The rows of X fall into 4 groups, which share some directions, and each row is roughly a mix of its group's hidden directions.
X:
[[ 37 -33 -10  34 -53  -1  23  38  25  27 -34]
 [-60  15 -31 -45 -25  21 -41  19 -10 -15 -28]
 [-60  36  -4  12  18   8  30  43  -1 -50 -21]
 [  3 -10 -37  65 -20  30   3   7 -24 -58   5]
 [ 60  -9  46  -5   6   6 -33 -38  26 -25 -38]
 [-27 -26 -18   1  12  40  -1  35  11 -30  73]
 [-39  53  36  -1  12  35 -30 -44 -17   8  29]
 [ 18  46  -4 -40 -27  15 -47 -24   1 -57  -4]
 [ 27  54  -2 -25  20  35 -14  15 -12 -20 -65]
 [ -7  48  43  14 -16   5   9   5  20  41 -65]
 [ 26 -17 -71 -24   8  21  22 -24  -2  53   6]
 [  0 -32 -32  17  35 -16 -12  25 -32 -50  54]
 [-12  12 -27  -3  43 -35 -32 -11   7  72 -24]
 [-23 -44  10  27 -17 -22 -30   2  32 -45 -55]
 [-23  57  31  31 -53  -4  25  38   5  -2 -19]
 [ 15  40 -26   9  -2 -73  -3  32 -19  41   8]
 [ -8  60   0 -36 -13 -21   3 -45   9  58  -5]
 [-55  21  13  45 -45  19  -7  10 -11 -40 -35]
 [ 49  33  -6 -30 -28  -5 -45 -24 -52  22 -10]
 [ 68  10  10 -42 -19 -41  12 -11  -3  30 -35]
 [ 36 -64  -9 -34  -2  13 -18  13  49   1  36]
 [-28  50 -33  19 -24  17  19   9  52 -27 -40]
 [-26   7  -8  39   4   3 -43 -29 -38 -14  66]
 [ -5 -34   7   7  50 -19 -37 -22 -26  62  24]
 [-34  -2  26  27 -32 -38  -8 -77   4  -8   3]
 [-26  30 -18  10   7  39  34 -52 -14  57  13]
 [-45  -4  -6   7  -8 -16 -40 -44  10 -39  60]
 [ -6 -36 -19  19 -12   6 -61  44   6 -29 -48]
 [-10 -31  35 -15 -42 -18 -11 -40  19 -54 -38]
 [-66 -14 -34  26  39 -37  27  25  20 -10   3]
 [-72  -2  45 -19 -14  27  16 -12  -4 -46   9]
 [-64  43  19  37 -17   4  27  36  29   5 -12]
 [-19  23  45 -24 -20 -17  38  -5 -18 -56  44]
 [  5  31  12 -61 -31   3  60  -4 -12  31 -25]
 [ 52   0   1  -8 -18  59   4  45  26  -3 -41]
 [ 79 -38  -1 -35  10   9  27  -2  31   0 -17]
 [-49  46 -15  43  14   3   3  -2 -29  59  -5]
 [-15  35 -23  50  10 -50 -15  -1   9  51  32]
 [ 18  23 -20 -41 -20  18 -52  10  51  43  13]
 [-33   7  -2 -27  30  14  39  26 -10 -56 -51]
 [-14 -42  41 -60 -20 -15  21 -20  47  15   1]
 [ -7 -10   2  15 -32 -60  24 -27 -64 -18 -15]
 [-53  30   7  22  43  -1  33 -26  50  20 -18]
 [ 16 -56  16   5 -51  25 -26  13 -47   1 -33]
 [ 48   5  35  -3  36  31   6  18 -11 -23 -65]
 [ 74  24   5   5  40  46 -14   4   9  16 -24]
 [  8  64 -23   2  34   9   5  64  20 -18 -18]
 [-35 -12  17  39  -1  21  38 -62 -42   1 -22]
 [-17 -73 -14  21  18  -9   1 -49 -40 -19  12]
 [ 42   0 -40   5 -69  -9  24  -8 -21  24 -35]
 [-16  -1  -7 -27   4  10 -34  47 -50  60  22]
 [  5  31 -14   7  -4  66  45  32  -9 -20  45]
 [ -7 -15 -14 -52  27 -76  18   8  12 -25  18]
 [  5 -47  28   1  50  -4  23 -25 -56  28  19]
 [-20 -16  57  39 -11 -11 -33 -14  20 -27 -54]
 [ 56 -17  16  24 -56  14 -11 -26 -15  48 -16]
 [-32 -19  -4  29 -11  16  13 -22 -39 -49  62]
 [-36 -32   3 -46  27 -26  -6  -5  42 -16  56]
 [ 36  13 -28 -15 -42  25 -49 -50  28  22 -11]
 [  4   2  12  17 -40 -44  44 -11 -30  20 -61]
 [ 55  -1   3 -43  10 -18 -28  43  49  -6 -27]
 [ -1  14  -4 -43  28 -23  20  48  65  25 -15]
 [-30  35 -26  39  31  26  27   6  36 -55  -9]
 [-17 -10 -11  43 -22  55  50  27   1 -45   1]
 [  5  10  15   7  17  17 -55 -54 -63  -6  -5]
 [ 42  48  24  -2  16  36  24 -52  -2 -25 -32]
 [ -7  55 -42  30  20  21  47   2  14 -21  41]
 [-18 -22  56 -12 -48  16  27 -42 -30  31  11]
 [-32 -36  73 -13 -32  34   6 -24 -12  -4 -18]
 [ 13   3 -60  45  63 -21  12 -10   5   0  24]
 [ -1 -50  17  33 -43  34  34  -8 -52  -7  14]
 [ 47 -40  -3 -45 -22 -48   4  -9 -29 -38  11]
 [-30  28  70   8 -28   7   2  -7  -8  35 -46]
 [-14 -34  -8  27  49  40   3  21  36  55  15]
 [ 21 -26 -51  -1  44 -40 -31  -9  35 -36  19]
 [ 27 -19 -27 -14  41 -49  28  11 -15  62   9]
 [  3 -24 -13 -19   0 -36   4   1  10 -92  10]
 [  3 -27 -10  17   0 -43 -46  28  51 -51   0]
 [-27  21  12 -19 -13 -53  36  47  54   0  -3]
 [ 21 -32  42  22   8  -6  55 -22 -13 -59  -9]
 [ 42   9   1  46 -48  -5 -13 -20 -64   7  -9]
 [ 38 -54 -55   9  20  -2   4  11   5 -55   1]
 [ 10 -37 -38 -34  37 -33  -7  23  10 -47  40]
 [-16  16  17 -39 -28  15 -25  16  36  12 -74]
 [ 63  24  15   7  18  26  40   6 -53 -24  18]
 [-60 -44  14  -9  25   6 -17  39   6  17 -50]
 [ 23   9   1  22   8   3  52  14  -5 -73  39]
 [ 15  15  32  18  56 -17 -19 -12   6  56  47]
 [ 18  12 -30  28   6  41  46 -18  -9  40  56]
 [  7 -33  13 -39   0 -60  -4  31  50  33 -12]
 [-15  23  -2  15  -2 -61 -23 -35 -41  -1  54]
 [-48 -32 -23  21  -2 -13  49  41 -27  40  12]
 [ 57  37  10  27 -37  15 -41 -16 -33  23  22]
 [ 11  31 -23  -3  14 -14 -36  44  31 -43  55]
 [-61  -4  -6  15 -15 -32  22 -49  11  52  11]
 [-21  22  49 -37   4  14  19 -50   4  37 -44]
 [ 33 -28  30  10 -14  39  38 -53 -19   8 -42]
 [-37  62  47 -16   8  24   9 -22  19  35 -26]
 [-44 -20  -1   5 -18 -56 -23 -25  20  25  57]
 [-20   2 -47   4 -60 -34 -10 -21  25  13  49]
 [-42 -10  33  -9 -19  -4  54 -14  -5   3 -68]
 [ 11  26 -65  30  53  -5  18  34  17 -23   4]
 [-30  28  11   2 -28 -13 -40  -6  42 -64  30]
 [-76  32 -25 -11 -16 -34  19  -2 -34  19  16]
 [ 27 -10 -85  -7  22   3 -16   3  26  -4  38]
 [-41 -33  -4   6  26   7  26  62 -41  35 -14]
 [-12  -5  35  -8 -32  12   3 -60 -52  41 -19]
 [  5 -66  29 -11  41  -7 -28   7 -30   8 -47]
 [ 16 -72  -5 -19   8  61  -1   2  36   3 -15]
 [ 23  16 -12 -26   7  -3  11  25   6  64 -67]
 [ -2  -9  29 -40  10  41 -49  -4 -33 -49  27]
 [ 32 -58 -50  -8  19 -54  12  18  18   7   1]
 [ -4  22 -26  10   6 -26  45  69 -48   0   4]
 [ 15  47  -9  -9  18  10 -24  26  16  43  69]
 [-25 -23 -23  22  31 -13 -34 -62   0  39  35]
 [-11 -31  51   7  24  -4  18 -30 -46   2  58]
 [ 19  -2  17 -19  22  48  36  13 -49  23  53]
 [ 13  13   8  -8  10  82  17  17 -53  -3  18]
 [  4 -59  34 -34  24 -41 -25  27  24  15 -28]
 [-21 -14 -31  24 -11 -24  20  24  49 -12 -68]
 [ 24   6  12 -25  -6 -19 -25  67  26 -36 -48]
 [ 20  -3 -75   3  55 -37  19  -8  10   6  -6]
 [ -5  13 -11 -28 -16 -54 -22   5  54  30 -50]
 [ 43 -19 -10 -31  25  18   6  23 -23  76   9]
 [-13   0  35 -53  -8 -62  23 -39  14  28  -4]
 [ 11 -52 -59   6  48 -21 -33   6 -15  25 -10]
 [-35  62 -31  14   1 -15  39 -17  47   3 -26]
 [ 54  11   5  -3 -35  45 -34  36   0 -35  33]
 [ 15  33 -24 -22 -48 -35  25 -10  11  61  23]
 [-58  45  39  17   3  39 -12 -25  18  32  14]
 [ 11  52  20  62   6  31 -16  24  36  31 -10]
 [ 26  36 -71  -2  -3 -23   2  46  33  16 -14]
 [-49  -9  53 -47 -17   1  25 -10  49   7   1]
 [ 17 -45  31 -36 -25 -44   5  27  26  28  42]
 [ 17   1   5  -5  18   3 -10  36  11  13 -93]
 [-22  34 -30  -1 -23 -41  43  46 -39  -8 -28]
 [ 21  39  -1  -5  -7  11  -2 -53   1  40 -67]
 [ 28  61  24 -20  -7  33 -44   4 -12 -23  43]
 [ 55 -51   8 -24  22 -14   3  46  -7 -44  -7]
 [-69 -46  29 -26   7   6  25 -27  35   6  -1]
 [-27  34  24  40  -7  61 -19 -16  18  48   0]
 [-17  -4  28 -21 -47 -21 -12 -77 -11 -25  -4]
 [ 33 -32   7 -11 -53  27  21  31 -39  23  42]
 [-10  52 -51  10  19  19  36  34  41 -10 -26]
 [-29 -31  60   2  51  -4   2  -8 -23 -13  48]
 [-23 -25 -10 -20 -39 -64 -50  35   0 -12   5]
 [ 47  -1   2 -11  12   7 -24  25 -56  53 -38]
 [-35  -9  21 -14  30 -12 -52  21  58 -34 -21]
 [ 15 -51 -20  49 -22 -23 -27 -24 -52 -11 -15]
 [ 15  -8  13  14   2  52  -4  -8 -23  72  45]
 [ 18 -31  17 -22  19  23 -25  50 -69   7 -13]
 [  7  16  58 -22 -27  -9  -5 -49  58  -3 -17]
 [ -2 -18 -61  26  49  -3  -8 -14 -23  46  32]
 [ -4  16  -2 -11  33  46  10  62  40 -44   3]
 [ -5 -34  45  -3 -22 -52 -14 -25  29 -37 -41]
 [ 24  24 -15  -7 -44  14  15 -38   0   8 -77]
 [  9   0  24 -15 -47  43  15 -25 -61  39  11]
 [ 12   5 -27  -2  18  47 -32  18  49  33 -52]
 [  5  40  52  -9 -26  21 -20  29  19 -21  60]
 [ 11  19 -18 -39  59 -39   8  16  23  51 -18]]
In each list below, one row fits none of the groups, and each other row fits one group, some only roughly. Which row is it?
  z566: [-19   5   4 -31 -36 -34 -61 -23  42 -24 -26]
  z93: [  3  -8   9  29 -60 -55  -6 -22 -38   0  38]
  z213: [ -1 -28  52  45 -29  26 -11  25 -16 -35 -42]
  z397: [ 37  46 -17  -2 -26  27  -9 -18 -50  12  55]
  z683: [-15 -26  39 -12 -49  32  18  50  43 -18  -7]
  z95: [ 41 -15 -15   0 -26  54  55  35 -24 -10 -20]
  z552: [ 19  19  36  25 -46  41 -38 -26   7  43  24]
  z793: [ 33 -10  -4 -44  39  -7 -55  44 -10  22 -29]
  z303: [ -2  82 -27 -19 -10   7  10   5   5 -51 -20]
  z17: [ 19  51 -20 -51   6  31   0  40   2  46 -20]
  z336: [ 23  43 -11  42 -20  11  23 -12 -11 -73 -13]
  z262: [-10   7  31 -25  13 -16  -5  11 -47 -16 -79]

z336
  z631: [ 15  -1 -39   8  36  -1 -48  22   6 -34 -63]
  z728: [  9 -45 -54  19 -19 -28  52  11   0 -34 -24]
  z175: [ 15  25 -10 -66  57   4 -14  20  30 -25  17]
  z50: [ 42  31  29 -20 -29 -21 -34 -11  19  29  57]
  z187: [ 26  78 -39 -20 -29  -4 -10   9  -5 -20 -28]
  z590: [ 15  19 -16 -19  -4 -31 -14  32 -23 -72  44]
  z996: [ 13 -40 -16  -4 -19 -39  40  -5 -48 -25 -51]
  z530: [ -3  22 -40 -18  -3  23  29  52 -46  48  -8]
  z278: [ 14   6  37 -17  17  31   5  30 -62 -54  15]
  z980: [-28 -50  -3   2 -39   6 -15 -22 -15  65 -33]
  z171: [-30  57   1 -10  -2 -23 -16 -60  47 -10 -12]
  z401: [  9 -31 -26  -6 -39  26 -27 -26 -35  66 -11]
  z10: [ -8  24 -38  -2 -14 -23 -15 -31  63 -55  -6]

z728
  z405: [-12 -11 -51   6  -1  46 -18  13  75   2  -1]
  z825: [ 20 -16  -8  -9  12  -9 -77  33  40 -14  34]
  z100: [ 23  72 -25  -2   4 -30 -13  46   7 -39   2]
  z646: [ 41 -43  32 -40  43  20  32  39   2   7  10]
  z137: [ -3 -39   7 -45 -15  57 -60 -12  -2   1 -17]
  z580: [  1  24 -33  57  30  34 -43  -5 -16  35  27]
  z574: [-28  66   2  11  38  57 -11  27   6 -15 -10]
  z976: [  8  42  -1  21  -6  14  -4  78  -5 -40  30]
  z746: [-12  69 -35 -18  -1 -30  -9  23  45 -28  17]
  z844: [ 26 -43  -3 -47 -10  -7  30  39  54 -13 -25]

z646
  z191: [ 56  33 -30   8  29  16  -8  27  48  22  35]
  z896: [-27  21 -55 -11 -18   8 -45  -8  64  -4   9]
  z317: [ 40  -2  -4 -24 -52 -41 -36  17  13  16  49]
  z497: [-49 -15 -37  -4 -57 -37  -5 -18  -8  44 -10]
  z241: [-45  -5  -8  -7   9  -1 -54 -25  58  -1  45]
  z807: [-61  39 -29  29  20  31  -4 -18  22 -40 -20]
  z434: [-15   7  19 -20   1  21 -64 -41  37  16 -47]
  z421: [-28 -58 -18  12 -26 -27  17  43  12  18 -49]
  z679: [-46  14  31  24  -4  77 -23 -14   4  -5  22]
  z328: [-47   7  21  18 -21  32 -23  29  32 -21  62]

z807
  z582: [ 11 -17  -6  15  41  37 -14 -75  16  19 -30]
  z9: [-11  -9  56 -12  -7  16   1   5 -51  67  14]
  z834: [-21 -28 -46  61  34  18 -31 -11 -12  11  35]
  z375: [-23  75 -11 -28  -8   4 -12  17  22  33  44]
  z909: [-17  56 -24   2   2  12  54  31 -39 -38 -10]
  z752: [-63  17  14  15  29   6  11 -56 -28  26 -28]
  z926: [ 67  57 -13   4 -20  -7 -12 -44 -14  17 -12]
  z440: [-59  25  -5  53  -2  28  17  46 -12 -28  -6]
  z840: [-46 -34  66  -4  -5  -5  19 -46   0   8 -29]
  z394: [ 47  27  26 -12 -32 -18 -12 -33 -17 -35 -56]
  z559: [-22  50 -48 -25  20 -38 -20 -16  32  21  34]
  z486: [-19 -39  20 -12   7 -54  -1  47 -57  -9  16]

z582
  z804: [-16  30 -19  -9  25  -4   4  64 -11  17 -66]
  z557: [ 23   3  -7  39 -33  52 -11  62  31   8 -12]
  z43: [ 12 -30  27   5  11  65  42   2 -48 -29   5]
  z650: [-26  21   8 -24   6  18  35  61  39 -36 -34]
  z13: [ 16 -28 -54  41  33  -9 -13  20 -17 -10 -58]
  z249: [-37 -18  11 -12  19  -4   4  65  10 -63  21]
  z850: [-38  60 -25  36  56  19  -8   1 -21   0 -10]
  z604: [ -4 -23  41 -28   3 -22  19 -41  60  26 -36]
  z417: [ -9  -2 -44 -11 -23 -22  48   9 -15 -71 -13]
  z660: [-42  11  28 -30  -2   2 -44 -43  44 -33 -28]
  z134: [  4  15  23   9 -10  26   9  66 -57  15  39]
  z785: [-42  10 -30  32  13   4  43  -4  21  58 -38]
  z74: [-45 -15  14  -5   3 -67  -6  43   1 -20  42]

z604
  z843: [ 41  32  30   5 -28  48 -31   1  17  53  17]
  z842: [ 54  -9 -39 -10 -37  64 -26   6 -12   8  -9]
  z847: [-11   8 -48 -12 -19  24 -50  -8  18   6  68]
  z753: [-14  13  -4  -6 -43  18  15  46  71 -33  10]
  z2: [ 12  19  -9  32  46  12  -2 -14  61  50 -26]
  z177: [-24 -35  33 -43  14  17   0 -73 -17   4 -13]
  z386: [ -7 -21  35 -47  -3  64   7  19  40 -30  13]
  z572: [-87  13  14 -22  33  -6 -13  16 -24  17 -16]
  z156: [  1  20  59  19  10  26  -1 -38 -22 -14 -62]
  z862: [ 30   7 -51  26 -35  38  37  -3  15  42 -27]
  z42: [-47 -34 -21 -14 -18   2  18 -19 -76  -9  11]
  z917: [ 25  27  15 -50 -21  -7   5  -1  -6  48  64]

z156
  z69: [ 12 -43 -17 -44  41 -44  39 -31 -26   5   6]
  z237: [-13 -55 -39  29  36  32 -26 -18 -20 -21  36]
  z341: [-35 -43   6  21  27 -54  14  60   6  -3  -2]
  z102: [ 15  50  22  16   9 -15 -29  41  57   2 -40]
  z116: [ -3  42 -27  12 -10   8  -3  78 -25  19 -35]
  z757: [ 11 -14 -45  11  37 -50  19   6   7 -65   9]
  z382: [ 67 -44   4 -46 -40 -25  -6 -12  12   1   5]
  z316: [  2   8 -44 -30  31  -7  38  18 -44  55  21]
  z747: [ 25 -30  45  16   9 -42 -55  12 -31 -32 -20]
  z662: [ -7 -44  72 -33  -5  -2  -5 -29 -30  30   9]
  z391: [-25 -30 -11  36 -10   2 -15 -58  19  -8 -63]
  z15: [ 23 -16 -28  -8  13  27  41  13 -66  48   7]
  z869: [ 34 -26  25   2   2   2 -32  -8   3  33 -81]

z747
  z373: [-52 -19  20  29   2  28 -18 -63 -14  28  26]
  z363: [ 13  -7  25 -19  16  -2  14 -73  34  24  49]
  z113: [-10  36 -30  21  44  -5  64 -12   6  13  43]
  z309: [ 38 -26  62   3   8   4  20 -29 -48 -24 -29]
  z235: [  8  24 -56  15   6 -10  20  64  -2  49  -6]
  z880: [ 30   8  24 -29  -9 -23 -64   5  11 -62  -8]
  z994: [-20  29  31 -34 -15 -64 -28 -10 -39 -14 -29]
  z749: [-51  22  -7 -25  23  12  18  24 -27  69  17]
  z779: [  4 -42  29  -2  19 -29  41  -7 -34   8 -65]
  z734: [-27  -4 -33  26  44  14  45  26  24 -23 -52]
  z103: [-29 -15  15  12 -11 -52   5 -59   6  30 -49]
  z479: [ 55  13  10   7 -31 -17  27 -66  -3 -10 -35]
  z78: [ -7 -11  43  54 -13  22  13 -25  -1  18 -66]
  z754: [ -5  30  40  25  78 -25  27  -1  23  -2   1]
  z96: [  9  36 -21 -25 -49  17  -3 -59 -28  -9  40]

z749
  z255: [ 13  15 -38 -37  17  -9  10  67 -17  48 -20]
  z212: [-36 -35 -15  17  42  17  -3 -58  15 -18  46]
  z358: [-25  51  54  14 -26 -11  41  -9  10 -41 -21]
  z247: [-22  18  12  38  -1  21 -37   2  -4 -25  79]
  z189: [ -1 -24  37 -17 -34 -62 -41 -27   9 -37   7]
  z596: [ 30  26 -31 -19  22  19 -62  20 -44   7 -33]
  z997: [ 20  49 -42 -26 -13 -42  -5   2  38  48  -4]
  z302: [-71  15 -24  17  16 -14  -1  -8  47  32  35]
  z425: [  0  25  42  11  -1  24 -47 -22  50  45  27]
  z227: [  2   0  57 -60  -8   3   8  -9  -4  48  42]
  z412: [-12  71 -14  30   5 -30 -34   7 -16 -13  47]
  z400: [  9  28  55 -49 -36   3  -8 -28 -43 -26   6]
  z314: [ 44 -27   5   5 -42  -4 -27 -31 -61 -26  25]
  z818: [-20   4  14   8  14 -32  52  16 -60  46 -22]

z212
  z534: [ 59 -31 -37 -17 -15   1 -26  -2 -51 -24 -29]
  z914: [ 34  -1 -13  39 -15  44 -38  43  44 -24 -17]
  z488: [ 39 -19  43 -16 -81  14   8  15   6  -7   3]
  z20: [ 36 -43   4  -4 -52   5  32  12 -17 -28 -54]
  z954: [-27 -50  29   2   4 -71 -31   5   5  12  27]
  z890: [ 28   8 -29   5  29  44 -38  14 -39 -55  21]
  z56: [-31 -21   2  37  67 -11   9  -4  24 -52 -18]
  z448: [ -7 -22 -11 -38 -14 -36  11 -56  19  11 -61]
  z119: [ -9  21   6   7  18   1  18 -44  10   3  88]
  z272: [-13  69 -27  23  -6 -18  -1 -59   7  -7  30]
  z913: [ -8 -48  41   2  11 -55   3 -45 -14  38  -9]

z534
  z514: [ 26 -38  36 -57   8 -15 -19  18 -15 -19  54]
  z933: [-14  50  -6 -25 -12  36 -18 -60  38 -26 -16]
  z935: [-41   9  24   4  16 -46  45  -6 -57 -10 -32]
  z48: [  9 -29  12   8  13  14  65 -28 -36 -23  52]
  z962: [ 44  19 -29   4 -39 -10  -2  28 -36 -16  63]
  z473: [ -5  -2 -16 -19   8  15  -3  25  43   6  87]
  z682: [  5 -46 -13   8 -55 -25  23  -8 -12 -18  64]
  z579: [-19  15 -72 -15  18 -29 -36 -12  32  21  32]
  z831: [ 13   1  54   3   6  18 -67  18  11  41  32]
  z584: [ 46  -4  54  -7  15  31 -38   9  24  41  33]
  z771: [ 32 -13   9 -32 -52   6 -52 -40   2 -39 -17]
  z686: [ 11 -32  -9 -27  41 -44  16 -30 -14  46 -44]
  z613: [ 16 -11  31 -11  44 -22 -13   8  -6  82 -14]

z473
  z563: [ -9 -44   2 -23  -8  31 -42  44  45 -33 -27]
  z737: [-54 -25  31 -15  20  18  10 -65 -26  11 -23]
  z454: [ 44  48  -1 -13  19   2 -13  -7  12 -58  51]
  z79: [ 22   4 -40  27  -8  50  41 -20  19  49 -29]
  z45: [ 18  55 -43 -11 -24   5   5  17 -51  13  45]
  z352: [ 46  -3 -14  -5  18  16 -52  11  65  19  27]
  z11: [-53 -16  32 -59  11 -34   5  22  31  14 -25]
  z285: [ 46   4 -20   4  -4  35 -13  30  44 -42  50]
  z402: [-24  15  35  -8  -5 -32 -66   5  37  13 -45]
  z369: [  3  58  57  15 -22  19  -5  -9  49  28   7]

z11
